In the rows, 128 means zero.
Named moves come first, each a turn or a mirror and shown by rows before and after it. Which of them, in which order, take the first row of each pair that follows to the second? Write the first one first, as in the answered first pair.
move q843:
[133  81 190 192 134 115 171 144 115 135 150 186] => [129  86 186 186 138 115 163 144 121 138 143 192]
[124 136 125 134 110 141 119 147 172  90 117 122] => [118 132 103 115 141 136 108 136 149 129  99 164]
[179 131 119 131 135 138  91 122  90 134 122 139] => [184 131 129 146 113 138 102 124 105 106 129 111]
move q675:
[147 133 177 137 114 141 135 127 112 141 166 130] => [154 135 179 136 121 136 142 128 109 145 168 130]
[ 93 136 140 119 100 124 184 133 159 125 156 102] => [121 150 129 121 155  92 177 127 130 175 143 113]
[135 165 124  95  90 134 129 113 118 133 162  65] => [151 169 120  97 114 118 126 104 107 158 162  71]
move q962:
[119 140 134 126 139  97 167 139 122 124 173 115] => [122 131 147 124 125 114 167 142 119 119 182 123]
[ 64  89 145 118 127 121 156 122 143 133 125 184] => [ 54  95 132 116 137 106 162 122 149 135 117 174]
[146 165 145 112 123 136 116 124  87 154 170 149] => [139 175 111 114 154  99 128 121  95 161 149 131]
[150 120 151 166 158 139 111 140 130 115 107 152] => [146 124 142 165 167 128 109 139 129 118 101 146]
move q597:
[136 134 126 129 122 163 117 159 157  88 112 108] => [119 153 127  81 124 163 117 144 141 148 121 118]
[114 144 149 131 136 109 156 121 143 135 139 115] => [112 128 162 145 135 123 153 127 133 139 145 133]
[131 130 152 123  94 155 128 132 126 129 158 127] => [134 134 132 132  95 145 131 136 139 112 146 100]

Each pair is 2 to 3 moves apart.
[ 97 134 117 105 104 135 121 113 158 115 135 106] => [110 122 104 135 122 117 122 122 160  96 121 102] -> q597 q597 q962
[132 108 179 112  96 168 127 111 119 123 174 144] => [143 108 171 141  99 164 127 119 129  90 163 133] -> q597 q597 q597
[150 149 100 130 122 118 100 107 136 107 116  82] => [159 122 116 139 116 148  70 114 121 108 106 135] -> q962 q843 q597
[141 127 108 150 116 168 112 108 142  87 159  60] => [134 108 107 118 128 198  75  97 106 148 144 144] -> q962 q843 q962
[113 119 104 164 153 103 144 118 150  88 118 118] => [157 122 133 167 178 112 127 110 110 134 134 154] -> q962 q675
[112 101 136 122 140 138 126 134 130 133 104 155] => [109 108 155 116 116 143 138 130 136 133 124 146] -> q843 q597 q597
[111 140  92 115 104 155  72 118 142 157 100 170] => [ 99 123  99 139  97 155  78 129 156 126  98 170] -> q962 q675 q597
[150 111 143 164 122 135 132 130 119 129 136 141] => [160 136 133 135 128 128 128 117 107 158 144 117] -> q597 q962 q675
[ 76 112 128 117  99 135 171 129 152 126 139 125] => [ 93 116 134 130 100 122 175 126 152 118 148 109] -> q843 q675 q843
[133 161 124 138 147  86 156 126 128 147 133  85] => [130  94 144 174 155 123 122 142 118 133 115 174] -> q675 q843 q597
[198 132 147 140 120 157  93 110  66 157 150 135] => [176 132  98 165 102 140  99 123 118  63 114  89] -> q675 q843 q597
[ 96 151 123  97 125 119 158 157 145  75 104 141] => [119 165 157  82 141 116 162 142 105 148 131 160] -> q675 q843 q597
[130 116 124 139 127 162 135 126 108 147 167 197] => [118 141 122 112 108 163 155 106 122 147 187 155] -> q843 q597 q597
[ 85 129  91 128 155  77 150 132 165 138  87 120] => [ 79 123  95  80 129 135 108 123 145 157  85 159] -> q962 q597 q843
[129 129 123 126 102  95 155 140 142  96 136  94] => [129 122  90 124 144  82 140 140 133 120 104 121] -> q843 q597 q597
[126  92 181 156 169 118 133 134 107 170 128 201] => [ 93  78 187 140 118 155 137 143 136 129 129 201] -> q675 q843
[ 75 136 167  75  47 168 151 114 153 107 171 103] => [109 106 123 190 107 106 171 147 173  34 118  96] -> q962 q597 q597
[116 118 100 127 146 110 122 113 143 110 114 108] => [155 117 140 146 124 134 119 117 125 107 151 106] -> q962 q675 q843
[138 119 144 130 145 110 131 136 121 140 122 112] => [109 102 145 115 126 132 128 139 134 130 115 130] -> q675 q843 q675
[124 121 175 160 139 132 149 132 122 106 135 128] => [ 90 143 139 104 127 133 154 125 143 113 126 104] -> q597 q843 q675
[144  95 141 187 136 122 133 158 130  98 118 159] => [102 151  77 105 139 101 145 129 152 125 104  96] -> q843 q675 q597
[117 154  85 119 130 107 133 126 160  88 126  61] => [ 84 139  78  88 116 132 122 123 159  93 111 104] -> q843 q675
[ 86 141 115 126 140 188  91 134 136 115 134 171] => [125 161 100 169 146 155 110 131 145  75 139 100] -> q597 q675 q843
[100 142  80 113 128 115 137 124 163 100  93  94] => [ 99 133 127  87  79 173 119 121 148 108 129 117] -> q962 q597
[136 112 146 135 139 142 113 133 108 134 123 170] => [113 135  94 102 141 122 110 121 128 125  91 133] -> q675 q597 q843
[121 144 127 155 104 121 176 138 150  97 138  79] => [123 136 121 177 148  96 179 142 145 118 120 110] -> q597 q597 q962
[101 138 103 142  96 162 114 114 132 143 100 155] => [ 93 138 108 138 107 157 121 109 120 166 105 157] -> q843 q962 q597
[118 133  77  79 134 162 138  87 136 130  94 109] => [111 129  84  94 172 136 151  91 130 160  91 129] -> q843 q597 q962
[167  98 150 144 121 162  94 140 120 110 126 174] => [137 140 104  84 157 117 108 114 112 182 113 150] -> q597 q597 q962
[100 125 129 126  89 150 132 132 139  53 138 133] => [121 147  73 131 176  82 138 130 118 113 104 124] -> q962 q675
[119 145 118 105 143 110 140 108 120 147 116 124] => [117 106 145 148 116 132 144 127 134  95 117 145] -> q597 q962 q675
[129 119  98 136 127 117  99 133 167  83  79 126] => [124 146 124 112 103 114 131 126 177  90 119  79] -> q597 q843 q962
[114 136 159 107 131 101 163 133 123 178 149 148] => [122 120 177 134 124 107 156 141 119 158 151 164] -> q597 q597 q597
[107 160  98  67 105 143 124 106 134 150 138  99] => [113 137  62  94 154 130 100 117 125 151  90 139] -> q597 q597 q843
[172 142 125 102 128 152  80 107 102 173 116 134] => [182 127 142 126 123 158  78 115 105 151 114 149] -> q597 q597 q597
[109 115 161 117 115 139 154 126 136 141 147 128] => [146 118 169 139 135 131 142 127 116 155 149 139] -> q597 q675 q962
[164 130 118 173 164  90 135 133 116 117 136 102] => [ 99 126 136 121  87 140 145 128 151  90 156  91] -> q597 q675
[179 116 130 186 152 113 110 142 105  98 123 120] => [138 113 100 174 152 108 120 144 142  69 103 104] -> q843 q675 q962
[169 143 132  89 122 118 113 116 109 146 123 110] => [147 143 105  82 128 106 117 122 126 141 105 100] -> q675 q962 q843
[141 106 120 155 153 133 119 127 120 121 114 115] => [141 118 126 139 123 149 120 122 133 109 126 100] -> q597 q962 q597
[129 114 159 127 132 135 145 115 108 165 160 143] => [129 124 157 142 133 113 163 121 118 155 169 118] -> q962 q843 q597
[148 108 145 169 145 125 121 140 152 124 135 155] => [110 110 150 126 104 153 133 131 162 133 152 155] -> q597 q597 q675
[135 122  97 120 108 137  96 157 116 105 101 129] => [155 150  97 113 130 116 107 145  95 144 111 116] -> q597 q843 q675
[165 147 125 118 129 146 103 113 103 138 141 106] => [144 146 101 103 144 138  99 110 104 151 120 123] -> q675 q843 q962
[ 75 108 124 114 113 132 128 134 140 119 123 163] => [ 90  99 115 139 144 106 124 145 137 117 103 173] -> q962 q675 q597
[162 121 160 166 111 144 121 142 109  96 148 134] => [149 127 115 146 168 105 114 128  98 155 108 161] -> q843 q962
[ 94 124 187 135  95 178 122 134 130 107 174 171] => [ 80 125 144 146 192 110 140 128 119 172 128 194] -> q962 q597
[ 89 139  95 117 120 122 117 128 142 111 108 116] => [138 120 119 161 143 123  98 139 118 115 102 146] -> q962 q675 q597
[ 98 119 178 151  91 137 182 126 155 113 175 126] => [ 59 121 120 116 153 102 174 122 151 168 117 155] -> q843 q675 q962
[ 89 120 127 114 100 151  82 149 135  77  89 143] => [106 125 123  99 147 130  73 137 100 151  94 176] -> q597 q597 q675
[104 132 163  98  83 150 148 124 147 133 152 135] => [105 143 125  88 138 114 142 114 132 180 124 150] -> q843 q675 q962
[124 150  73 101 129 139 118 117 142  84 109  85] => [175 150 132 114 167 140 117 112  78 168 149 135] -> q597 q843 q675
